The rows of R fall into several groups, and each row is roughly a mix of its group's hidden directions.
R (140 x 10):
[[ 34 -13  19 -42 -11  -6 -16  -3 -21  31]
 [-34  -8  19 -42  -4 -29  -1 -13 -31  -2]
 [  6   0  20  24   0  34  33  25  24  28]
 [ 13   1   7  41  19  24  32 -27  -7 -26]
 [ 40  -4  -2  21 -17  33   9  16  38   9]
 [  4  -5  27  14   4  -4 -27  26  50  17]
 [ -9 -25 -32 -13 -13 -37 -28  22 -24  -3]
 [  7  20 -47 -22  21 -38  -8  -3   9  -9]
 [ -8  22 -40  11  25 -29  26   3   6  29]
 [-30  15 -11 -25  17  12   0 -14 -50 -18]
 [  5 -32  10 -39 -33 -16  10   4 -33   4]
 [-34  16   4  49 -15 -12  14 -19 -14 -19]
 [ 33 -26   9   9 -33   1  30   8  29  22]
 [  3 -20  17 -34 -19   8  -2 -40  17 -34]
 [ -5  16  -1   8   7  32 -30   3  50  22]
 [  6  27  23  19  28  -8 -14  36 -27 -23]
 [-21  18 -14  40 -16  -7 -13  25  21  35]
 [ 25  34   1 -21   4 -33  30   7 -19 -26]
 [-11 -36  12   3  19  25  20  33  33 -11]
 [ 21 -15  11  21 -23  41 -15 -27  17  25]
 [-24  39  -5   9  18  -4   8 -46 -16  19]
 [ 44  -5  -2 -18  28  25   3  32   2  23]
 [  7  21 -21 -35   8 -29 -21   3  17 -39]
 [-11   7 -26 -45  -7  -9 -23 -15   6  38]
 [-32  18 -34  26   9   4  31 -31  -7   4]
 [ 13  14  14   9  17  36   9  -2 -42 -35]
 [  0  12   1  37  34  37   8  -2  33 -10]
 [-11  23 -20 -35  -7  39  21  28  12  -9]
 [ 19 -42  14 -11 -26   4 -10   7  44 -12]
 [ -1  23  -4 -18   1 -26 -27  25 -21  43]
 [ 36  -4  33   2  11  48  -7  -2 -13 -15]
 [-13  46  -2 -10  26 -19  18  37  12   2]
 [ 51 -25  12 -13 -16  10  17  12   4 -31]
 [ 32   9 -38  -2   4  26 -14 -35 -14  20]
 [ 35  11  -7 -17  30 -27 -12   9   0 -42]
 [-11  15 -16 -28 -23   1 -15  49 -25   5]
 [ 42 -26  37   4  10  -8 -19 -16  14  22]
 [  6  -2 -21 -30  -3   9   4 -32   0  52]
 [  5 -32   0  -3  22  15  10  18  27 -49]
 [-16 -30 -32  17 -13 -27  -6  -3 -37 -22]
 [-11  10 -28  45  26  -5  24 -22 -14  18]
 [-25  46 -15 -10  26  14  21 -19 -24  -3]
 [-13  38  47  -7  -1 -11  -6  26  24   4]
 [-12  33  30 -11   6  13  18 -14 -25 -41]
 [ 26  21  -9  20 -27  16  10 -43  16 -22]
 [-51 -18  22 -12 -11   9  34   0  18  -5]
 [-28  29 -34   5   8 -43 -15   0  17  -5]
 [-40  31  -6  19   8  12 -21  -2  15  37]
 [ 11  -5 -33 -50  14  27  15  15   7  10]
 [ -5  15 -23   1   9 -42 -15   8 -49   2]
 [  5 -24  -8   5 -38 -20  40  22 -27  -2]
 [ 10  -7  17 -39  17  42 -20 -18 -19  15]
 [ 30  18  14  -9  18  23 -22 -38  29 -13]
 [-25  31  23 -27  30  30   3  -6 -22  -6]
 [-16  -3  20  33  18  20  -8 -10  50 -12]
 [-35  -4 -44  14 -30 -10 -20 -10  17 -14]
 [-30  41  19 -13 -26  10  -3  15  -6 -34]
 [-30 -19 -13  20  17   1  30  43  13 -14]
 [  5   7 -28 -32  -5  19  -8 -29 -46  -5]
 [ 34 -22 -48   4 -12   9 -21  11  21  -9]
 [  7 -30 -20 -10  -1 -31  11   4 -15 -50]
 [  6 -20  -4  22  -2 -12 -19 -38  35 -34]
 [-36  34  -5  21   7   7 -40 -17 -18  -4]
 [  6 -17  15  30  -8  -7  10 -54  10  25]
 [-26  25 -23  31 -36 -19 -22 -10  -4 -17]
 [-20  45   0 -24  11 -15 -38  22  -5   2]
 [ 19 -46 -39 -14  -4  15  11  17 -17  -9]
 [-19   4 -12   2 -52   6   2  14  -9  41]
 [  0  11  24 -34 -11   3 -33  12  42 -15]
 [ 23  25  -3 -15   2 -11 -15   0  56  21]
 [ -5  -6  14 -16 -19  -4 -17  43   8 -47]
 [  3  -3  36 -30  -1  35 -29 -12  16  24]
 [ 24 -42   3   2  -7  -9 -27 -35  26  -8]
 [ 18 -24  -5  16 -61 -11   5   0  16  -1]
 [  7 -13  21   5 -43  30   4 -35  10  23]
 [  6  -1  -1 -16  -5 -23 -40  48 -22   4]
 [ 22 -52  -4  16  19 -18 -26   6  20  10]
 [-15  57  16  15  21   2  -3  10 -28  -5]
 [  4  -6 -18  -2  18 -34 -27   1 -51  -6]
 [-49  21 -18  22 -14 -33  15   5   6   8]
 [ -7  30  47 -20  21  -1  11 -27  -8 -20]
 [ 30  45  16 -10  -9  16  -7 -22  30  13]
 [ 21 -23  20  27   5  25 -13   4 -34 -35]
 [  4  18   1  15  15  37 -10  -1  51 -22]
 [  8 -34 -21 -24 -13 -29  -3   6 -12 -43]
 [-43   5  23  34 -12  21 -15  -8 -29  -2]
 [-11 -16  20 -16 -32 -45   0  23 -20  16]
 [ -6 -11  15  35  25  -6  31  26 -20 -31]
 [-46   4   0  23  -2  17  30  37   1   6]
 [ 31  21  33  15  43   4  -4   4 -24   4]
 [ -7  -3  30  -8  13 -17   7  11  25 -55]
 [ 26 -10  23  35 -34  13 -29   1  24  -8]
 [ -5 -10   3   2 -45  12  -9 -19  16  48]
 [  8  -9 -19  -7 -12 -32   0 -23 -50  23]
 [-46  26   5  18   7   3 -40 -12 -16  -7]
 [-18 -26  -3   1 -38 -10  48  13  -4 -14]
 [-12 -32  17 -16 -25 -24 -11 -16   0 -44]
 [  1 -39  -7   5 -23 -44 -12   0 -20  27]
 [  7   7 -36  23  18  -5  -5 -21 -34  38]
 [-26   0 -10  -3 -32 -38  21  18 -29 -21]
 [ 18  38 -13  14   8 -25 -25   3  30 -30]
 [ -5  -5 -33   5 -11 -14  -5  40 -42  21]
 [ -3  23  15  43  14 -18   2  -4 -45   6]
 [-34  -8  -2 -44   7 -20  -8  16  26 -26]
 [-36  22  35  36  -8  25  -5   0 -14 -10]
 [ 17  -6 -31 -12 -40  -9 -34 -20  18 -18]
 [ 27 -35  -8  17  -7  -3  14  23 -43  19]
 [ 46  11  13  23  39  10   9   5 -26   2]
 [ -1 -20 -38   2 -38 -19 -38  -1 -10   7]
 [  3   5  -3  -7   5 -15   9 -57 -28 -29]
 [ 35 -24 -24  17  25  -5 -30   2  31  -8]
 [  5  -9  15  60  -5  13 -33   0  -3  -4]
 [-13 -35 -24  16 -24  -2  10  47   9  13]
 [  8   2 -13   2 -47  15 -26 -37  23   7]
 [ -9  -4  -6  -6 -25  12 -20 -55  18 -24]
 [ 17 -22   7  -8 -33  17 -10  27  46   7]
 [ 17  25 -18   6 -29  17 -13 -14  50  -3]
 [-13  20  43 -19 -18  10   1  31  32  -7]
 [ 35 -11 -12 -43 -19  20 -10 -23   2  22]
 [ 23 -42 -17   4 -14  -1  17 -10 -27  37]
 [ 18  52 -13 -30   8   7  10   6 -30 -10]
 [ -2 -38 -33  26  -1   7  38 -18  15  -5]
 [ 26  -6 -22  11  51 -17  -8 -19  -9 -23]
 [-18  26  -7  24  25   2   1   3 -38 -40]
 [ 13 -44  -6  -4  17 -28  -5  31 -22  24]
 [  9 -22  30  38 -22   0  28  23  24   4]
 [-19   5 -14  28  -2  34 -14 -23  44  -5]
 [ 21  32   5 -40  -4  -3   6 -28 -31 -19]
 [ -9 -13  36 -32   7  41 -15 -10 -25  -5]
 [-16  -8 -21   6  13  -6 -36 -12 -44 -29]
 [-11 -38 -28 -10 -13   7  30  28 -25 -17]
 [  2 -43 -21  14 -31   2  29 -22  -9  18]
 [-10 -14 -29 -13  28 -40  13  14 -16 -32]
 [ -2  12 -24 -11  -6  -8  -4  12 -52  38]
 [ 12  -6   0 -13 -17  31 -44 -28 -29 -11]
 [-19  30  -5   8  20 -27 -21  20 -44  -8]
 [ -6  44  28 -12  31  13   6 -14 -12 -29]
 [-42 -37  -1 -14  10 -19  17  23 -17 -18]
 [-56  20 -14   4 -12 -13   1 -12  -5  33]
 [  3  11  -8 -49  20 -11 -38  25   9  -1]]
Here is one row of each group, with its name. Which group are the others in?
[ 33  32 -10 -36   2 -30 -14  -1   3 -25] => K
[ 15 -27   1 -30  -6  -1 -16  44  14 -32] => U
[  7   5 -50  28   4  30  -4  -4  24 -18] => Z
[ -1  16 -33 -41 -18   3  22 -22 -14  27] => X

[ 54  10 -10  -3  -8   3  39  12  16 -12] => X
[ -6 -10  19   4 -33  13   3 -23  54  -8] => U
[-12   9 -29  39  10  16  -5 -12  -9  46] => Z
[-30  27  11  22 -24 -15   0  12  35 -29] => Z
[  4 -35 -18  16 -22 -34  25  12  18  26] => X
[ 10  45  24 -10 -18  -3 -25  -9   9  37] => Z
[  5  31  -2 -34  -1  -3  22 -14 -40 -30] => Z
[ 12  12 -17 -35  32 -21  13  13  -4 -42] => X
[ 24  15  11 -16  51  32   0 -14 -12  11] => Z
[-15 -18   5  40 -10 -13  -3 -20  44 -23] => U
[ 10 -22 -10  -5  27 -23  46  25 -11 -22] => X
[ -5  -3  20   4 -33  37  18 -18  39  16] => K
[ 42  14   3 -19 -21   7  21   4  39 -22] => K
[ 25  19  11 -19  -2  34 -13 -12  40 -28] => Z
